In the data rows, the value 128 means zero.
Every row has a hidden score. In each pair, how much higher is the second row's than the first's? 10 means about the same, 20 much higher and 0 much lower. The score is a weighted sum of the row's numbers plus the product of two more (or one squared), each taken from its middle value.
70 131 116 132 159 137 135 182 137 179 123 174 133 76 112 159
167 62 93 145 51 134 193 69 143 57 87 104 144 212 155 144: 5
79 141 109 120 151 142 128 178 142 178 123 164 123 90 123 160
167 123 159 106 106 100 126 93 94 97 164 114 158 163 124 78: 4
85 147 116 128 160 151 138 179 144 181 116 152 118 87 118 155
70 129 115 131 162 159 127 167 136 173 116 157 129 94 117 156: 11
161 107 155 139 114 138 159 124 92 121 112 115 78 131 120 88
129 75 146 103 67 174 223 110 95 101 116 108 132 180 121 91: 7
83 134 108 126 158 148 134 176 130 178 127 165 128 98 118 157
111 140 143 107 146 160 140 142 126 149 103 97 109 117 128 113: 9
134 137 143 166 144 67 80 146 137 150 180 182 107 94 119 108
130 97 81 116 86 158 159 84 152 77 94 96 177 180 157 177: 8
112 147 154 104 158 193 149 140 107 137 107 95 99 107 126 115
137 71 128 99 83 172 220 112 83 92 116 124 131 177 125 94: 3
122 147 145 109 156 167 134 141 116 140 106 96 112 128 129 113
151 148 148 161 127 48 69 140 120 146 176 173 104 87 105 108: 8
159 102 144 142 111 136 148 125 105 107 101 123 88 131 110 76
166 101 141 141 117 147 161 122 105 114 106 123 78 127 122 93: 13
121 142 139 113 157 166 139 140 111 141 105 84 93 119 132 111
156 182 173 84 146 114 96 109 118 129 170 93 173 139 129 118: 8
152 194 172 110 168 111 65 118 117 145 165 100 124 98 130 104
126 98 98 126 88 160 174 84 159 87 88 91 171 181 156 169: 4
135 75 135 101 82 168 206 111 95 99 113 114 135 169 111 90
126 110 128 133 111 76 132 137 128 139 188 167 152 134 110 117: 8
135 69 52 195 88 96 132 123 172 103 103 186 105 125 121 159
135 163 163 81 142 131 109 109 110 117 161 87 181 157 143 113: 11
80 136 113 128 164 155 127 175 134 170 120 160 132 108 126 157
125 142 144 109 151 173 142 136 110 133 96 99 111 112 136 127: 8
116 184 141 133 180 98 78 169 142 179 180 157 135 75 120 146
71 122 109 130 172 172 135 172 140 176 120 139 105 83 107 156: 12
133 125 96 151 123 138 116 93 148 89 81 93 124 145 155 158
180 121 164 113 106 116 147 97 110 99 163 114 146 157 126 87: 11
79 150 121 122 147 138 124 169 137 180 118 152 125 99 119 153
148 166 163 81 138 130 116 105 110 119 164 104 181 145 135 121: 3
138 173 166 77 135 119 111 112 113 126 170 104 188 155 138 111
85 140 113 128 162 152 130 170 126 166 117 162 127 99 120 156: 13
115 141 146 108 160 174 131 138 117 139 105 92 106 122 127 117
176 126 171 110 101 115 142 99 102 96 171 115 152 164 130 87: 7
77 138 114 123 159 149 126 180 148 180 123 161 119 90 122 157
150 88 142 144 110 142 157 118 93 109 100 119 90 130 107 78: 6
151 129 97 151 109 126 117 96 157 97 91 106 127 159 172 169
86 149 125 124 157 156 134 180 137 168 117 159 130 107 127 161: 15
109 163 138 95 147 121 116 146 131 158 189 169 192 118 121 162
112 142 147 110 164 171 137 146 124 142 101 88 90 110 139 117: 13
86 140 113 127 155 141 126 173 134 179 122 155 116 83 115 160
147 91 140 136 111 144 150 124 102 124 113 115 73 116 118 85: 12
82 136 110 123 155 151 139 189 141 170 115 150 125 98 121 157
115 142 147 107 151 158 122 138 122 145 107 98 109 124 138 121: 12
135 161 151 78 144 116 107 110 109 127 172 88 170 149 142 120
126 154 137 101 152 162 139 143 108 137 108 100 108 117 125 115: 13
141 171 159 77 140 121 115 110 117 131 168 81 161 142 132 114
160 100 143 140 117 137 153 128 102 118 113 117 71 124 113 84: 14
155 103 153 143 113 148 166 130 113 111 103 125 76 133 118 76
118 135 145 111 158 173 137 146 114 144 118 109 106 111 132 121: 13
95 65 111 127 83 155 207 151 123 129 122 168 152 149 100 128
167 98 142 137 110 151 161 120 100 114 102 115 80 138 127 93: 14
96 187 148 131 182 83 63 168 143 176 181 168 142 86 126 139
135 77 63 203 84 87 137 118 161 99 99 181 123 142 123 158: 5
115 145 142 105 154 161 122 131 103 143 106 94 108 121 144 119
136 173 168 80 132 116 108 103 108 124 170 107 188 154 149 120: 7
69 128 107 128 166 155 131 173 136 168 113 148 112 95 127 156
75 140 110 122 157 153 128 170 126 170 121 150 114 88 114 153: 12
127 52 56 167 50 117 185 107 171 86 106 186 182 195 139 175
142 106 87 111 73 159 164 73 148 83 88 88 180 200 163 175: 10
100 182 154 129 167 82 57 162 134 171 176 163 146 74 118 146
83 146 117 129 158 149 128 176 134 166 115 156 123 103 130 153: 12
158 153 157 162 137 56 72 145 128 147 179 179 111 96 113 119
148 121 86 146 114 135 119 103 167 96 91 113 126 147 164 169: 7
85 135 113 130 166 151 119 175 149 174 120 156 120 96 121 162
132 85 78 203 91 94 131 123 158 93 102 185 116 135 140 169: 4
88 161 133 94 146 108 105 137 117 158 188 163 195 123 134 158
131 91 65 109 85 166 175 82 152 78 86 86 166 182 162 177: 11
130 108 126 162 119 123 171 178 128 145 122 179 89 95 97 124
192 80 85 176 75 102 147 94 150 70 85 114 90 166 157 139: 8
131 64 62 199 77 94 142 125 167 97 93 179 113 136 144 170
137 118 128 126 100 81 135 136 124 130 183 185 171 128 95 115: 9
187 81 93 186 83 102 130 82 145 63 85 122 88 162 148 128
148 102 151 139 106 139 158 130 113 113 102 118 80 124 105 75: 13
169 120 163 110 108 110 129 93 97 96 168 117 157 167 124 79
151 88 83 208 95 99 137 125 177 98 91 177 109 125 139 178: 11
170 123 176 117 111 108 129 84 86 95 164 105 140 161 117 72
165 110 148 139 114 134 161 132 108 112 96 110 75 124 110 81: 9
116 94 113 157 114 123 151 160 118 142 119 177 96 112 93 110
132 164 156 75 136 115 91 101 122 132 168 90 169 155 148 112: 11
145 125 76 143 122 131 109 96 151 103 94 97 116 146 177 170
119 134 69 168 126 115 114 135 173 120 90 156 135 114 151 207: 6
107 134 140 111 159 158 126 141 116 142 105 94 94 110 127 107
124 159 159 76 138 124 107 104 114 132 165 87 182 153 127 105: 9
195 149 179 142 130 74 78 112 107 119 172 132 91 114 131 80
74 143 107 122 159 139 123 176 128 174 115 148 130 96 112 148: 8
131 164 167 78 137 122 102 102 115 127 171 99 172 148 134 112
162 146 134 164 145 59 84 152 130 139 172 181 109 93 105 111: 8
158 195 181 119 181 106 60 122 123 142 164 103 117 96 132 110
119 149 153 110 160 182 131 132 119 141 107 103 103 124 137 113: 15
105 162 133 93 133 106 118 155 141 160 184 165 190 112 125 159
114 142 137 104 165 183 140 144 115 137 105 99 107 127 139 114: 16
81 135 103 124 157 142 135 179 126 169 114 149 121 94 122 157
179 121 161 111 95 86 131 102 107 101 167 113 154 161 114 81: 8
168 148 104 113 99 97 88 70 165 82 151 99 191 170 169 167
131 122 93 148 119 135 121 96 147 96 85 99 117 137 158 157: 8
114 127 68 169 123 118 117 141 191 136 101 152 138 130 148 202
107 167 138 98 145 106 107 152 131 157 185 148 190 128 132 162: 6
130 169 165 82 149 125 114 106 117 138 177 109 184 150 132 107
143 83 73 199 82 92 129 121 168 102 101 188 117 121 126 172: 11
148 173 153 73 137 119 106 103 103 123 170 105 176 140 133 115
134 166 167 82 136 126 108 97 104 134 177 106 182 154 141 110: 14
80 141 111 128 179 168 133 172 129 175 121 151 115 99 131 157
167 72 94 182 86 124 156 88 144 71 90 136 106 160 148 128: 6
95 90 129 163 123 130 169 176 126 142 121 182 86 94 95 111
170 118 151 111 101 96 132 93 96 104 171 113 148 151 102 65: 7
77 142 124 130 164 154 130 175 137 171 116 155 112 89 126 156
144 182 172 114 165 100 62 122 124 148 167 105 115 95 140 107: 9
148 122 88 148 119 138 110 90 157 95 82 104 137 154 169 172
191 152 182 144 122 67 82 114 102 109 161 115 81 102 114 69: 9
162 59 84 140 37 134 192 69 143 59 94 111 152 212 146 134
111 100 114 155 122 123 147 167 129 143 117 165 84 100 95 112: 16
76 138 113 126 160 155 130 173 135 172 116 154 124 95 119 154
102 137 143 103 143 166 131 142 128 144 106 95 100 110 132 114: 10
207 124 130 186 90 42 57 63 146 76 154 129 102 132 140 112
163 45 77 143 50 137 181 65 135 49 89 121 163 216 142 135: 4
132 164 170 80 140 123 107 110 117 128 169 103 177 143 131 110
99 116 73 173 135 122 97 129 175 114 94 161 141 119 143 205: 10
185 145 189 151 138 77 83 111 110 118 164 120 86 103 114 73
121 59 75 169 42 115 189 109 159 80 107 183 168 179 137 173: 7
180 148 184 149 137 77 71 101 98 110 159 118 85 102 111 61
82 142 124 125 148 145 123 177 137 163 110 143 118 98 122 158: 14
143 74 74 203 89 99 142 126 163 105 107 185 117 128 126 174
110 130 136 107 160 170 127 137 114 146 108 88 93 109 134 118: 13
86 149 133 134 161 144 129 179 137 175 120 163 124 86 120 160
176 124 158 106 111 113 135 94 94 100 172 118 149 165 125 79: 5
149 131 102 150 109 122 99 87 162 107 92 108 129 150 158 162
183 125 154 108 105 104 129 92 105 105 170 118 150 150 119 84: 7
124 144 140 102 150 163 132 135 107 143 108 99 107 126 134 119
122 170 166 77 143 125 98 105 130 131 169 100 176 154 132 100: 10
135 160 166 81 139 130 117 108 110 124 168 99 177 148 139 117
116 144 151 108 160 172 128 141 120 143 110 98 104 119 137 121: 16
187 154 197 150 134 81 82 108 100 119 167 120 95 111 111 65
110 133 140 110 160 168 128 135 115 139 104 101 113 116 131 123: 8
81 139 116 129 167 149 127 172 124 163 114 145 110 97 131 164
78 143 112 121 153 146 130 179 132 170 114 141 120 103 123 151: 13
102 77 108 126 101 163 213 144 104 129 121 164 151 160 113 128
120 142 140 112 165 171 130 132 106 129 94 87 100 109 126 117: 12
157 48 84 146 31 132 199 70 134 55 96 113 146 193 128 128
161 57 81 142 26 120 200 81 154 60 88 101 154 220 163 140: 8
176 118 155 114 115 107 131 98 104 101 172 123 164 171 139 90
121 162 167 81 138 115 104 105 111 129 171 101 184 159 139 108: 11
109 140 137 98 146 168 137 137 110 142 104 91 109 127 134 115
155 125 131 135 124 89 124 135 127 127 178 170 165 138 105 122: 7
115 143 137 109 161 162 126 133 111 140 100 90 115 128 138 118
158 53 83 149 53 148 196 66 143 60 85 111 160 201 139 129: 4
143 85 74 202 92 105 156 131 163 96 98 184 112 128 124 163
124 113 126 130 110 84 138 145 136 140 184 178 167 134 99 103: 10
108 101 137 166 126 129 151 164 128 146 119 173 97 117 108 116
76 133 103 121 158 157 135 169 127 172 113 144 113 86 110 153: 6
67 129 106 122 159 161 136 173 136 179 123 165 116 80 115 150
164 57 85 148 49 138 192 64 128 54 99 116 145 201 134 130: 3
112 140 153 104 141 165 131 135 108 137 107 103 96 103 127 117
137 73 63 204 101 110 134 110 158 104 103 179 119 147 133 162: 7
166 127 173 114 104 106 134 91 97 96 164 113 148 151 110 71
172 137 167 146 145 89 90 113 108 114 163 115 75 105 119 62: 11
108 135 129 104 159 168 132 136 112 142 100 80 97 117 139 117
141 75 70 204 86 93 129 114 159 103 106 178 107 136 134 168: 10
120 131 137 111 157 163 129 132 101 137 99 93 107 110 129 123
138 189 185 116 171 110 70 124 119 145 169 102 113 107 138 99: 11
148 85 77 200 84 99 137 120 162 98 98 179 107 131 132 169
85 143 111 126 156 147 133 177 132 168 120 165 124 89 116 154: 11
145 76 65 200 92 101 139 126 165 92 94 162 94 129 130 172
130 97 73 109 80 150 152 73 144 77 87 98 169 183 183 182: 8
181 83 102 182 81 109 131 83 153 79 92 117 95 157 144 131
122 136 138 108 150 161 127 134 108 140 103 93 102 113 132 120: 12
107 135 143 109 144 168 146 139 103 142 112 95 100 117 129 110
104 79 108 125 95 151 194 141 120 128 125 183 155 154 98 122: 8
181 85 103 188 89 105 134 85 146 80 95 125 93 159 153 130
190 117 148 110 99 96 136 97 98 98 173 119 145 158 120 85: 11
81 143 121 125 157 157 131 172 129 164 118 168 128 97 122 156
167 123 170 110 96 94 132 95 93 103 169 117 151 152 107 67: 2
139 77 69 207 87 86 142 125 168 101 100 178 110 136 129 164
75 138 115 131 162 141 121 175 145 174 120 162 118 92 130 159: 16
80 139 111 122 163 161 133 174 139 177 126 163 113 93 124 157
62 126 112 134 164 148 131 176 135 174 115 141 118 101 132 154: 7
88 140 117 130 155 141 128 187 156 177 119 152 121 96 122 163
125 149 154 83 141 115 91 96 108 128 164 87 172 144 140 114: 4
86 143 117 128 164 158 135 177 129 165 119 169 120 80 123 162
139 186 175 105 159 91 49 119 108 134 160 96 120 103 136 105: 11
115 103 128 152 108 132 162 160 119 147 115 172 92 99 104 122
116 132 146 112 168 181 135 139 122 145 103 97 98 111 135 122: 9
142 98 151 144 120 142 159 121 93 114 99 106 78 133 128 82
152 145 106 116 103 90 90 63 150 82 156 112 199 176 157 152: 6
118 136 149 115 161 165 129 138 118 142 102 93 104 116 127 120
97 160 129 102 155 103 103 146 135 161 180 148 186 120 132 156: 2
149 127 87 143 109 128 111 100 155 92 83 95 131 154 161 164
63 134 116 125 158 150 128 172 131 175 129 160 114 85 117 156: 11
149 167 169 80 132 121 122 105 100 123 163 88 161 137 136 122
117 139 150 114 160 169 136 142 125 144 103 100 110 124 134 118: 16
140 181 177 113 168 97 55 126 118 135 166 103 119 98 117 98
134 161 162 80 149 122 106 113 114 124 169 110 180 135 132 118: 4
175 130 174 110 97 96 136 99 99 96 167 116 152 160 121 83
126 49 49 161 46 106 176 99 151 87 110 178 167 184 135 176: 7
107 135 134 109 157 169 142 149 128 148 101 85 104 123 146 114
136 160 158 76 135 118 107 116 127 139 170 93 164 129 132 113: 8
138 164 159 81 145 118 102 109 111 127 167 85 176 158 143 114
153 150 111 118 110 97 92 58 142 81 153 111 196 169 161 153: 6
180 179 124 159 141 67 49 85 158 95 142 99 129 127 171 151
159 99 141 146 121 139 157 127 98 109 103 110 76 127 108 77: 12
130 111 109 160 137 136 159 163 123 145 126 182 87 96 96 118
157 109 162 147 120 135 153 132 105 105 98 116 86 129 110 81: 9
147 85 62 195 76 81 141 123 149 95 100 187 113 125 128 166
99 162 123 94 147 104 104 148 134 156 182 158 184 113 124 151: 11
91 157 126 94 137 101 108 143 128 155 175 141 186 113 112 149
134 161 159 76 139 129 95 101 118 130 170 97 177 148 139 112: 16
157 104 137 127 104 148 159 120 101 116 100 107 74 122 100 74
69 142 109 125 163 144 133 173 124 173 112 135 108 86 118 148: 11
103 94 120 161 131 124 145 167 139 144 111 163 89 112 104 116
104 91 120 163 128 132 161 173 140 150 118 175 91 112 100 109: 10
131 66 69 204 86 97 142 126 167 104 99 191 128 141 137 164
138 175 170 82 139 120 111 111 110 120 164 85 164 146 142 111: 7
161 116 164 111 106 114 149 94 95 102 177 128 143 142 121 83
161 144 109 123 103 94 95 61 153 93 159 100 188 182 181 163: 13
122 146 135 104 150 159 135 143 117 142 107 104 115 126 126 110
178 73 91 187 81 110 145 80 140 72 90 124 105 165 137 125: 6
149 100 149 140 114 144 161 134 99 105 109 130 83 125 109 75
110 135 135 103 146 171 136 138 126 149 108 94 104 120 134 117: 14
118 143 140 103 150 163 130 138 117 146 99 86 108 118 134 120
147 193 173 111 165 87 53 121 119 151 174 109 119 99 137 104: 9
151 92 72 198 82 92 135 123 167 97 92 174 110 136 133 163
65 130 120 128 169 163 132 179 139 177 118 149 127 96 123 158: 15
137 180 179 120 181 109 61 118 116 146 168 94 108 98 127 100
160 108 152 140 123 140 141 118 95 113 106 114 73 126 112 80: 10
97 170 151 103 155 122 120 149 144 176 187 145 182 118 124 154
137 158 145 74 138 121 110 111 113 127 170 102 186 154 139 114: 8
118 139 136 110 159 160 119 141 117 135 104 98 111 121 124 108
145 138 157 166 130 60 91 153 128 144 174 186 113 94 108 109: 10
159 105 144 145 125 144 151 125 104 114 109 124 85 130 111 76
146 89 139 137 116 153 158 116 86 104 100 121 76 119 110 78: 9
182 147 166 140 138 82 81 118 121 113 159 116 91 125 129 66
143 167 163 77 135 123 115 110 118 130 163 94 175 143 138 119: 9
101 119 61 163 121 120 111 143 183 128 101 161 141 121 147 197
130 142 143 108 143 167 135 138 125 143 99 83 85 99 134 125: 14
134 113 91 147 117 141 116 95 157 94 80 91 123 155 166 164
106 123 64 166 121 116 117 136 173 133 100 151 137 111 132 199: 9
71 135 113 130 166 145 127 184 138 170 119 140 118 97 112 151
113 139 139 111 159 160 139 143 108 138 101 87 91 101 128 115: 8
125 145 142 105 147 165 130 133 114 139 98 86 100 114 140 127
140 168 159 72 131 121 107 114 123 124 169 102 165 126 126 115: 4
88 144 110 125 157 151 140 181 135 168 121 151 120 89 109 160
160 119 167 110 100 105 141 103 108 101 168 115 157 161 111 71: 6
129 136 132 107 153 157 131 149 132 146 104 94 116 128 134 128
130 165 158 72 135 118 100 106 112 131 174 92 167 144 129 108: 6
74 133 112 125 152 153 135 168 130 175 124 161 120 89 113 158
92 145 113 127 166 145 121 182 155 183 122 148 117 92 120 164: 11
124 156 150 76 135 122 118 107 97 122 172 101 177 140 126 108
115 134 141 109 151 173 141 138 111 139 106 104 108 104 114 114: 17
132 118 143 127 95 82 144 144 130 130 181 164 163 148 102 116
130 157 159 80 130 119 114 109 120 132 173 102 174 151 143 113: 11
163 53 78 143 36 130 195 77 147 49 90 112 149 206 149 139
131 99 77 115 89 158 166 84 151 83 88 80 178 199 164 171: 13
176 126 154 106 100 91 130 100 104 99 170 130 167 167 119 77
178 83 102 187 82 116 151 90 141 65 90 119 95 154 134 123: 13
178 125 162 113 107 104 145 99 92 90 165 115 143 156 133 88
136 117 92 147 116 136 106 94 160 101 92 106 127 160 174 164: 17
114 96 118 156 128 144 171 165 109 133 113 177 101 110 104 124
126 158 167 80 132 121 115 106 110 130 165 88 175 149 134 112: 9
88 142 110 121 154 152 128 176 145 183 123 156 122 98 117 154
85 138 125 127 156 144 113 169 133 175 116 148 126 86 103 160: 11
114 141 143 105 150 170 128 124 104 139 107 99 107 128 144 122
146 94 148 141 118 156 176 134 97 109 107 117 78 131 122 85: 8
84 140 114 126 152 151 130 172 139 174 116 141 104 83 118 159
125 154 159 74 120 113 109 107 105 122 166 87 171 161 143 110: 5
119 144 146 111 158 169 145 148 123 143 100 96 116 123 137 120
155 152 160 171 144 58 83 148 117 144 182 175 95 78 102 112: 7
134 135 138 159 129 63 82 149 141 158 180 173 103 90 109 102
101 117 62 167 122 116 106 126 173 126 101 158 141 128 144 203: 8
82 135 108 130 160 142 128 179 141 179 125 154 127 101 122 161
130 165 165 77 136 134 124 112 111 126 173 98 178 152 143 115: 5
68 136 121 127 160 160 127 173 135 168 118 155 120 101 129 153
138 162 157 78 132 113 110 108 122 132 165 89 172 143 136 119: 4
122 141 139 105 158 175 138 143 111 140 112 94 99 127 143 123
122 141 146 110 146 159 125 134 122 145 111 105 101 120 130 115: 10
72 132 106 126 168 156 130 172 133 171 116 150 125 101 111 150
176 91 106 180 71 117 153 83 143 75 93 122 101 161 136 121: 5
109 134 142 114 153 161 131 130 102 134 105 107 101 108 125 110
87 160 141 103 153 102 103 145 142 168 182 151 190 117 112 145: 11
148 81 65 202 84 89 130 119 171 102 97 187 133 146 121 161
117 98 111 155 123 134 159 163 118 138 108 162 85 83 95 124: 11
80 148 114 123 170 162 136 183 148 183 126 164 133 94 115 154
147 128 97 151 118 132 100 87 159 98 87 105 114 134 158 162: 7
